One turning vector, and how many steps it has turned
The counts run from 0 to 281.
-1.30 -5.31 0.22 -0.99 1.88 -4.55 2.64 0.13 -4.93 -2.88 0.59 0.23 -0.89 4.83 -0.40 0.69 -> 119
5.65 0.96 -0.43 1.72 1.45 1.27 5.39 -5.17 0.02 0.08 -3.26 0.26 0.64 -3.75 -0.75 -0.03 -> 250
2.37 -0.15 2.50 -0.01 -3.29 -0.33 6.52 2.41 2.34 -0.03 -0.20 -4.27 0.25 0.24 4.76 -2.22 -> 275
-0.07 2.70 4.09 3.23 -1.47 -2.69 4.78 1.28 -3.11 1.81 -1.18 -2.06 3.82 2.84 3.39 -0.40 -> 182
5.46 2.76 1.21 2.14 0.51 -0.24 5.37 -4.05 -2.17 1.36 -2.73 -1.10 3.06 -1.44 0.05 0.99 -> 74
1.26 -5.30 -2.62 0.10 3.63 -1.92 2.69 -4.70 -3.45 -3.02 -1.99 2.70 -0.37 0.32 -2.80 0.38 -> 136
-0.24 -4.33 1.19 -1.73 0.66 -4.32 4.21 0.69 -3.83 -2.05 1.30 -2.03 -1.14 5.44 0.92 0.81 -> 21
-0.87 0.58 3.41 2.03 -3.17 -0.44 4.64 4.37 1.86 0.16 -0.44 -2.75 1.59 0.27 4.92 -4.10 -> 185
1.57 -2.06 2.92 -0.98 -1.01 -3.57 5.75 1.10 -3.12 -1.08 1.07 -3.60 -0.05 4.92 2.74 0.99 -> 12
1.88 3.66 0.98 5.17 1.14 -0.54 3.55 -3.38 -2.83 1.34 -3.69 2.09 4.75 -1.56 0.42 -0.84 -> 253
-4.36 -3.63 1.07 1.12 1.10 -4.50 2.04 2.80 -3.91 -1.98 0.89 0.84 1.29 5.05 1.28 -0.82 -> 23
6.10 2.16 1.60 1.00 -1.19 0.40 6.16 -3.31 -0.66 0.82 -2.60 -2.21 1.42 -2.32 1.14 0.24 -> 259
-0.99 1.61 3.70 2.28 -1.23 -3.75 4.39 2.13 -3.53 1.41 0.02 -2.53 3.09 4.37 3.42 -0.35 -> 5
1.15 -3.66 1.86 -1.94 -1.75 -1.89 5.68 2.58 1.17 -1.88 0.90 -3.73 -2.30 2.49 3.42 -1.56 -> 196
0.06 -2.30 2.57 -0.52 -3.16 -0.58 5.54 3.82 2.44 -1.14 0.72 -3.92 -0.80 1.34 4.22 -2.60 -> 9
-3.13 -2.96 1.84 0.73 0.74 -4.87 2.94 2.33 -4.61 -1.36 0.63 -0.82 1.20 5.57 1.41 0.06 -> 111
1.71 2.21 1.82 2.79 -2.08 1.40 4.89 0.66 2.71 1.00 -2.74 -1.23 2.92 -3.49 3.03 -3.52 -> 79
1.64 -3.03 2.27 -1.54 -2.43 -1.65 6.19 2.73 0.64 -1.13 0.83 -4.23 -1.82 2.04 3.55 -1.51 -> 10
0.41 3.51 1.87 4.85 -0.52 0.49 3.76 -0.59 0.33 1.57 -3.49 1.22 4.95 -2.74 2.53 -2.90 -> 166
-0.60 -7.05 -2.73 -0.20 1.90 -0.29 1.85 -1.18 1.83 -4.48 -1.81 2.71 -1.71 -1.74 -0.75 -3.75 -> 133
0.60 3.74 1.36 5.65 0.69 0.16 2.87 -1.99 -1.01 1.59 -3.90 1.90 5.28 -2.33 1.40 -2.32 -> 254
-2.89 0.60 3.59 2.65 -2.34 -1.92 3.74 4.60 -0.72 0.23 -0.11 -1.40 2.53 2.58 4.39 -2.51 -> 281
-5.33 -5.43 -0.53 1.93 1.86 -2.93 0.57 2.15 -2.18 -3.08 -0.70 3.47 0.98 2.02 0.47 -3.09 -> 33
-0.65 3.50 3.56 3.99 -1.67 -1.10 4.25 2.02 -0.25 1.87 -1.57 -1.02 4.68 0.28 4.28 -2.61 -> 86
-4.15 -5.68 -2.13 2.09 2.64 -1.12 0.47 0.11 -0.36 -3.40 -1.92 4.71 0.42 -0.13 -0.14 -3.66 -> 131
0.39 -7.10 -1.08 -2.12 1.92 -2.86 3.42 -1.31 -2.92 -3.87 0.03 0.44 -2.57 2.51 -1.25 -0.10 -> 215
-3.32 -3.94 -1.60 2.92 3.77 -2.28 0.46 -2.13 -3.21 -2.34 -2.56 4.94 2.12 0.07 -1.86 -2.06 -> 227
1.59 3.93 3.00 3.88 -0.36 -1.77 4.49 -1.16 -3.02 2.40 -2.44 -1.54 4.43 0.80 2.30 0.04 -> 173
4.04 2.94 3.47 1.32 -1.58 -2.02 6.32 -1.07 -2.33 1.68 -1.18 -3.79 2.74 1.81 2.56 1.40 -> 269
-2.67 -3.72 -2.18 3.32 2.92 0.01 0.46 -1.16 0.26 -3.06 -3.16 5.36 1.86 -3.15 -1.13 -3.75 -> 140
0.29 2.27 2.58 3.14 -1.91 0.59 4.68 2.24 2.25 0.99 -1.60 -2.12 3.08 -1.91 4.47 -3.73 -> 176
3.39 -3.68 -2.33 0.37 2.88 -0.41 3.51 -5.46 -1.40 -2.24 -2.86 2.34 -0.86 -2.40 -2.72 0.02 -> 144
-0.11 -6.68 -1.38 -1.63 2.73 -3.34 3.02 -2.16 -3.74 -3.44 -0.29 1.16 -2.00 2.51 -2.05 0.27 -> 127
2.39 -0.73 -1.19 2.09 3.34 -1.55 2.75 -5.86 -3.39 -0.53 -3.82 3.25 2.00 -1.60 -2.64 0.49 -> 57
2.44 1.73 0.05 4.20 2.57 -0.74 2.94 -5.07 -3.44 1.04 -3.92 2.88 3.52 -1.93 -1.16 0.25 -> 155
-3.53 -0.48 3.46 2.61 -1.51 -3.21 3.60 4.11 -1.63 0.12 0.33 -1.21 2.75 4.24 3.89 -2.10 -> 192
-3.33 -2.74 2.31 0.94 -1.70 -1.38 3.43 5.19 1.00 -1.30 0.67 -1.13 0.50 2.27 4.46 -3.91 -> 105
4.23 0.84 2.78 -0.37 -2.91 -0.26 6.99 1.19 1.00 0.20 -1.05 -4.63 0.27 0.31 3.38 -1.35 -> 90
2.83 -3.77 -2.42 0.54 1.86 1.47 3.38 -4.04 1.02 -2.23 -3.03 2.66 -0.87 -4.51 -1.83 -1.94 -> 54
4.55 -1.57 -1.49 1.44 0.75 1.98 4.28 -4.02 1.84 -1.02 -4.19 0.93 0.24 -5.31 -0.58 -2.09 -> 63
-2.83 1.12 3.78 2.60 -1.72 -2.58 3.33 3.68 -1.69 1.02 -0.35 -1.70 3.22 3.81 4.72 -2.03 -> 6
-1.57 -3.50 -2.05 3.04 2.02 1.05 1.11 -2.06 1.58 -2.87 -3.85 4.84 1.27 -4.46 -0.66 -4.61 -> 52
-4.11 -1.63 2.47 1.93 -0.68 -3.32 3.00 4.84 -1.69 -1.12 0.76 -0.81 1.87 4.55 3.73 -2.22 -> 15
1.99 1.72 0.45 4.06 -0.29 2.41 3.52 -1.29 2.96 0.52 -3.86 1.39 2.78 -4.94 1.66 -3.52 -> 70
-0.30 -3.90 -2.17 1.81 4.34 -2.39 1.73 -3.92 -3.88 -2.35 -2.30 4.02 0.94 0.69 -3.18 0.42 -> 137
3.09 -3.53 -2.18 0.52 3.23 -0.80 2.99 -5.85 -2.25 -2.59 -2.50 2.79 -0.16 -1.31 -2.58 -0.10 -> 233
-2.22 0.31 3.38 2.38 -2.79 -0.78 4.18 4.55 1.86 0.03 -0.26 -2.37 2.14 1.28 5.40 -3.73 -> 96
-4.11 -4.61 -2.13 2.75 2.83 -1.58 0.63 -0.23 -1.32 -2.92 -2.30 5.09 1.42 -0.60 -0.83 -3.09 -> 42
1.84 2.27 2.36 2.78 -2.76 1.23 5.05 1.27 2.62 1.06 -2.22 -1.51 2.39 -2.93 3.91 -3.47 -> 265
5.26 -0.24 -0.36 1.10 0.51 1.90 5.26 -4.15 1.91 -0.62 -3.52 0.53 0.52 -5.25 0.16 -1.51 -> 249
2.30 -5.91 -3.06 -1.12 2.68 -1.39 2.61 -3.96 -1.83 -3.53 -1.54 2.13 -1.81 -0.13 -2.51 -0.31 -> 135
-2.45 -2.53 -2.02 3.47 3.55 -1.61 0.47 -2.68 -2.93 -1.93 -3.20 5.91 2.67 -1.51 -1.88 -1.77 -> 50
2.43 2.79 3.50 1.47 -1.41 -2.61 5.75 -0.10 -2.96 1.60 -0.49 -3.49 3.39 3.02 2.77 1.20 -> 181
5.84 2.47 2.55 1.00 -0.82 -0.41 6.76 -2.85 -1.56 1.44 -2.05 -2.87 2.09 -0.62 1.48 0.85 -> 171
4.14 1.88 0.98 2.64 -1.28 1.80 5.56 -1.53 3.34 0.15 -3.22 -0.63 1.60 -4.74 2.52 -3.20 -> 257
1.17 -3.25 -2.91 1.57 2.08 1.31 2.39 -2.37 2.15 -2.83 -3.54 3.74 -0.20 -4.85 -0.72 -3.89 -> 53
0.39 0.18 -0.94 3.90 3.32 -1.16 1.98 -4.97 -3.69 -0.46 -3.89 4.42 3.58 -1.38 -1.78 -0.88 -> 58
4.90 0.54 -0.26 1.83 1.78 -0.22 4.43 -5.56 -2.29 0.09 -3.31 1.04 1.68 -2.43 -1.31 0.83 -> 65
-0.38 -3.69 2.00 -1.19 -2.65 -1.40 4.94 4.21 2.14 -2.25 0.46 -3.46 -1.40 1.63 4.15 -2.79 -> 195
-3.38 -2.52 2.21 1.21 0.09 -4.28 3.18 3.24 -3.92 -0.76 0.63 -0.18 1.42 5.72 2.26 -0.94 -> 200
-1.16 -5.38 -1.53 -0.20 3.18 -3.54 1.77 -2.07 -4.57 -2.98 -0.57 2.75 -0.10 3.13 -1.79 0.57 -> 128
2.01 -2.80 2.49 -2.00 -1.56 -2.76 6.31 1.59 -1.22 -1.34 1.14 -4.75 -1.34 3.49 2.57 0.14 -> 11
0.23 2.82 0.64 5.70 1.38 0.41 2.03 -2.33 -1.25 1.48 -4.02 2.98 4.66 -2.85 0.25 -2.19 -> 68
5.66 -0.75 -0.69 1.27 2.04 0.49 4.74 -5.90 -0.98 -0.80 -3.28 1.34 0.63 -3.24 -1.61 -0.07 -> 153
1.70 -5.30 -2.89 0.92 2.33 1.64 2.60 -2.62 1.92 -3.67 -2.90 3.21 -1.23 -4.26 -1.84 -3.29 -> 142
-5.01 -5.08 0.14 0.82 -0.09 -2.69 1.96 4.44 -0.05 -3.30 0.37 0.69 -0.22 2.51 2.45 -3.97 -> 25
1.05 2.94 1.43 4.45 -1.16 1.44 4.12 -0.23 2.57 0.77 -2.95 0.47 3.69 -3.87 3.15 -3.75 -> 167
1.31 4.24 2.95 4.02 -0.20 -1.35 3.89 -1.03 -2.43 2.11 -2.89 0.06 4.68 -0.11 2.06 -0.54 -> 262
-1.50 -0.50 -1.84 4.97 2.74 0.13 1.00 -2.95 -1.19 -1.23 -4.32 5.55 3.46 -3.34 -0.91 -2.79 -> 148
1.63 -2.54 -2.06 1.33 3.84 -1.61 2.17 -5.53 -3.92 -1.70 -3.04 3.56 1.14 -0.51 -3.04 0.41 -> 234
3.17 0.40 3.21 -0.47 -1.83 -2.49 6.48 0.67 -2.34 0.37 0.21 -4.36 0.96 3.70 2.74 0.99 -> 3
-1.86 -1.74 -1.74 3.90 2.42 0.40 0.82 -2.16 -0.15 -1.21 -4.10 5.23 2.64 -3.41 -0.65 -3.34 -> 237
-0.03 -7.78 -1.51 -2.61 0.98 -1.78 3.72 -0.36 -0.47 -4.34 0.47 -0.01 -2.95 1.84 -0.38 -1.36 -> 214
5.45 1.18 0.11 1.43 -0.10 1.70 5.48 -2.76 1.55 0.12 -3.28 -1.39 0.76 -4.38 1.08 -0.88 -> 72
3.65 -0.19 3.32 -1.11 -2.15 -2.24 6.77 0.79 -1.47 0.13 0.35 -5.05 0.09 2.52 3.03 0.52 -> 277
0.86 -4.64 1.53 -1.85 -0.15 -3.97 5.06 1.68 -2.70 -2.16 1.13 -2.79 -1.73 5.20 1.17 0.28 -> 109
0.76 -0.69 -1.35 3.86 1.08 1.65 2.55 -2.09 2.28 -0.87 -4.08 3.72 2.41 -5.48 0.30 -3.90 -> 61
-1.89 -7.28 -1.74 -1.15 0.83 -0.79 2.58 1.78 1.41 -4.65 -0.44 1.43 -2.09 0.24 0.30 -3.85 -> 124
-4.36 -6.03 -1.88 1.69 2.06 -1.16 0.78 1.25 0.34 -4.02 -1.16 3.87 -0.07 -0.22 0.01 -4.26 -> 220
-2.12 1.27 3.73 2.43 -1.12 -3.55 3.56 3.57 -2.62 0.66 0.06 -1.72 3.29 4.25 3.93 -0.87 -> 280
-4.45 -5.00 -1.41 2.12 3.19 -2.44 0.56 -0.41 -2.57 -2.95 -1.48 5.00 1.32 1.60 -0.79 -2.51 -> 130
-0.56 1.39 3.85 1.59 -1.17 -3.56 5.17 1.97 -3.31 1.12 -0.09 -2.82 2.85 4.53 2.98 0.25 -> 279
0.07 -4.69 1.54 -1.85 -1.86 -1.90 5.15 3.67 1.05 -2.75 1.08 -3.20 -2.34 2.50 3.65 -2.10 -> 107
1.00 0.87 -0.52 4.23 2.74 -0.97 2.20 -4.89 -3.13 0.39 -3.68 4.15 4.00 -1.60 -1.48 -0.30 -> 244
1.08 -6.95 -2.87 -0.32 2.23 0.20 2.40 -2.91 0.85 -3.79 -2.31 2.65 -2.34 -2.54 -1.17 -2.52 -> 45
-4.96 -5.37 -0.30 1.64 1.74 -3.74 0.90 2.44 -2.90 -2.64 0.17 2.77 0.54 3.77 0.36 -2.14 -> 121
2.59 3.56 1.72 3.90 0.71 -0.74 4.34 -3.60 -2.81 1.64 -3.67 1.11 4.94 -1.07 0.39 0.42 -> 164
-4.65 -3.70 1.54 1.29 0.43 -3.85 2.36 3.65 -3.06 -1.52 0.46 0.45 1.18 4.86 1.73 -1.78 -> 112
0.49 2.94 0.90 4.62 -0.13 1.01 3.47 -1.13 1.22 1.16 -3.80 1.56 4.54 -3.88 2.41 -3.25 -> 255
-2.36 1.42 3.42 2.95 -1.94 -1.82 4.13 3.93 -0.83 0.96 -1.09 -1.81 3.83 2.64 4.41 -1.95 -> 95
-4.71 -4.96 -0.36 1.38 2.66 -3.92 1.08 1.12 -3.97 -3.00 -0.25 3.18 0.91 4.17 -0.26 -1.52 -> 32
1.61 -7.08 -2.56 -1.35 2.47 -1.43 3.04 -2.71 -0.91 -4.21 -1.39 1.61 -3.21 -0.56 -1.95 -1.31 -> 223
-3.52 -6.64 -0.01 -0.67 -0.02 -1.37 2.71 3.80 1.09 -3.46 0.44 -0.28 -1.73 1.62 1.74 -4.17 -> 26
0.23 3.96 3.21 3.91 -0.79 -1.83 4.58 0.39 -2.19 2.09 -1.75 -1.27 4.93 1.21 3.43 -0.43 -> 85
-1.68 -4.33 -1.98 2.01 3.99 -2.68 1.19 -2.98 -4.43 -2.47 -2.06 4.33 1.41 1.84 -2.21 -0.03 -> 226
-0.12 -7.61 -2.85 -1.41 1.92 -0.05 3.00 -1.23 1.04 -4.60 -1.49 2.08 -2.54 -1.39 -0.88 -2.31 -> 222
1.82 -6.57 -3.10 -1.00 2.62 -0.52 3.46 -4.12 -0.65 -3.86 -2.13 2.23 -1.78 -1.68 -2.02 -1.00 -> 46
0.68 -7.39 -2.25 -2.03 2.30 -1.31 3.16 -1.49 -0.79 -4.27 -0.45 1.17 -2.86 0.46 -1.53 -0.92 -> 37
1.50 -6.72 -2.84 -0.93 2.49 -0.42 2.83 -2.72 0.44 -3.97 -1.77 2.46 -2.64 -1.55 -1.70 -2.11 -> 134
-0.83 -2.71 -1.95 2.53 3.91 -2.44 1.25 -4.36 -4.64 -1.85 -2.98 4.95 2.17 0.01 -2.82 -0.35 -> 49
5.55 3.08 2.05 1.74 -0.11 -0.83 5.81 -3.38 -1.94 1.84 -2.57 -2.01 2.45 -0.61 0.82 1.14 -> 260
0.72 2.14 4.08 1.85 -0.83 -3.05 5.24 1.12 -3.12 1.60 -0.17 -2.27 3.12 3.92 3.57 0.67 -> 93
2.63 -1.24 2.50 -0.85 -2.90 -1.13 6.68 2.45 1.60 -0.38 0.04 -4.68 -0.76 1.22 3.93 -1.41 -> 187
-4.43 -2.79 2.02 1.30 -1.20 -2.25 2.82 5.27 0.25 -1.68 0.34 -1.04 0.63 3.06 3.85 -3.20 -> 16
1.62 0.36 -0.41 3.70 0.12 2.09 3.03 -2.03 2.30 -0.15 -4.28 2.85 2.56 -5.36 0.54 -3.68 -> 247
4.69 2.96 0.80 2.66 0.90 -0.29 4.94 -4.50 -2.76 1.15 -3.44 -0.21 3.43 -1.25 -0.48 1.29 -> 163
-0.72 -5.29 -3.12 0.91 2.12 0.71 1.63 -1.54 1.76 -3.28 -2.75 3.78 -0.72 -3.34 -1.06 -3.81 -> 230
1.20 -1.59 -2.15 3.07 0.93 1.87 2.72 -2.86 2.37 -1.23 -4.11 3.48 1.78 -5.51 -0.03 -3.59 -> 150
-3.20 -5.45 -2.58 1.66 2.38 -0.40 1.00 -0.18 0.34 -3.25 -2.32 4.76 0.72 -2.00 -0.52 -4.34 -> 43
4.00 2.05 3.06 0.23 -1.82 -1.48 6.29 -0.58 -1.84 1.19 -0.65 -4.02 1.59 1.64 2.93 1.13 -> 180
-1.32 -7.41 -0.45 -2.02 -0.05 -1.53 3.89 2.17 0.90 -3.79 0.47 -0.38 -2.99 1.26 1.51 -3.15 -> 27
3.38 4.04 2.16 3.42 0.26 -1.10 4.48 -3.27 -2.82 1.73 -3.02 0.15 4.03 -0.66 0.87 0.94 -> 75
-0.80 -5.25 0.44 -1.51 1.04 -4.23 3.56 0.32 -4.20 -2.70 0.63 -1.25 -1.18 5.24 0.28 0.89 -> 207
-0.96 1.70 3.56 2.54 -2.69 -0.29 4.48 3.71 1.32 0.82 -1.46 -1.94 3.38 0.28 4.98 -3.37 -> 273
-4.11 -1.07 2.72 1.56 -1.35 -2.69 3.25 4.99 -0.79 -0.80 0.57 -1.01 1.74 3.53 4.57 -3.11 -> 104
0.30 -6.56 0.35 -2.83 -0.26 -2.43 4.70 1.66 0.09 -3.34 1.25 -2.73 -2.80 2.55 1.45 -1.09 -> 205
-0.79 -7.85 -2.19 -1.62 1.80 -0.56 2.87 -0.15 0.75 -4.57 -0.77 1.38 -2.94 -0.11 -0.38 -2.84 -> 36
-2.72 -5.56 -0.32 0.24 2.81 -4.44 1.88 -0.40 -5.25 -2.49 0.28 1.60 0.27 4.64 -0.63 0.41 -> 31
3.79 -0.58 2.67 -0.56 -2.42 -1.03 6.89 1.43 0.87 -0.30 -0.08 -4.84 -0.66 1.38 3.23 -0.54 -> 276
-2.30 -2.58 -2.08 4.08 2.74 -0.16 0.54 -1.94 -0.66 -1.96 -3.39 5.58 2.11 -2.63 -0.89 -3.40 -> 51
1.28 -1.68 2.77 -0.83 -2.76 -0.52 5.77 3.26 2.00 -1.15 -0.31 -4.56 -0.31 0.89 4.09 -2.41 -> 98
1.23 -6.51 -1.99 -1.71 2.77 -2.56 2.85 -2.65 -2.69 -3.75 -0.54 1.47 -2.01 2.13 -2.01 0.17 -> 38
-1.62 0.44 3.43 1.90 -1.23 -3.96 4.30 2.51 -3.70 0.45 0.53 -1.86 2.45 4.73 3.80 -0.17 -> 191
-2.76 -0.24 3.33 2.53 -2.40 -1.96 3.79 4.92 0.58 -0.01 -0.34 -2.02 2.17 2.30 5.18 -2.83 -> 7
0.86 2.21 0.13 5.08 1.99 -0.35 2.31 -3.82 -2.66 0.89 -4.18 3.64 5.01 -2.67 -0.46 -1.48 -> 156
-5.34 -5.38 -0.73 1.38 1.20 -2.42 1.08 2.75 -1.24 -3.20 -0.35 2.81 0.48 1.62 0.92 -3.35 -> 122
1.26 0.63 2.56 0.78 -3.33 0.06 5.95 3.15 2.90 0.27 -0.76 -3.38 0.85 -0.43 4.56 -3.10 -> 0
5.47 1.87 0.10 2.38 1.15 -0.16 4.97 -5.66 -2.18 0.27 -3.64 0.78 2.10 -2.49 -0.77 0.85 -> 251
2.64 1.49 2.37 1.45 -3.04 1.42 6.34 2.10 2.86 0.82 -1.81 -2.85 1.77 -2.08 4.13 -3.81 -> 177
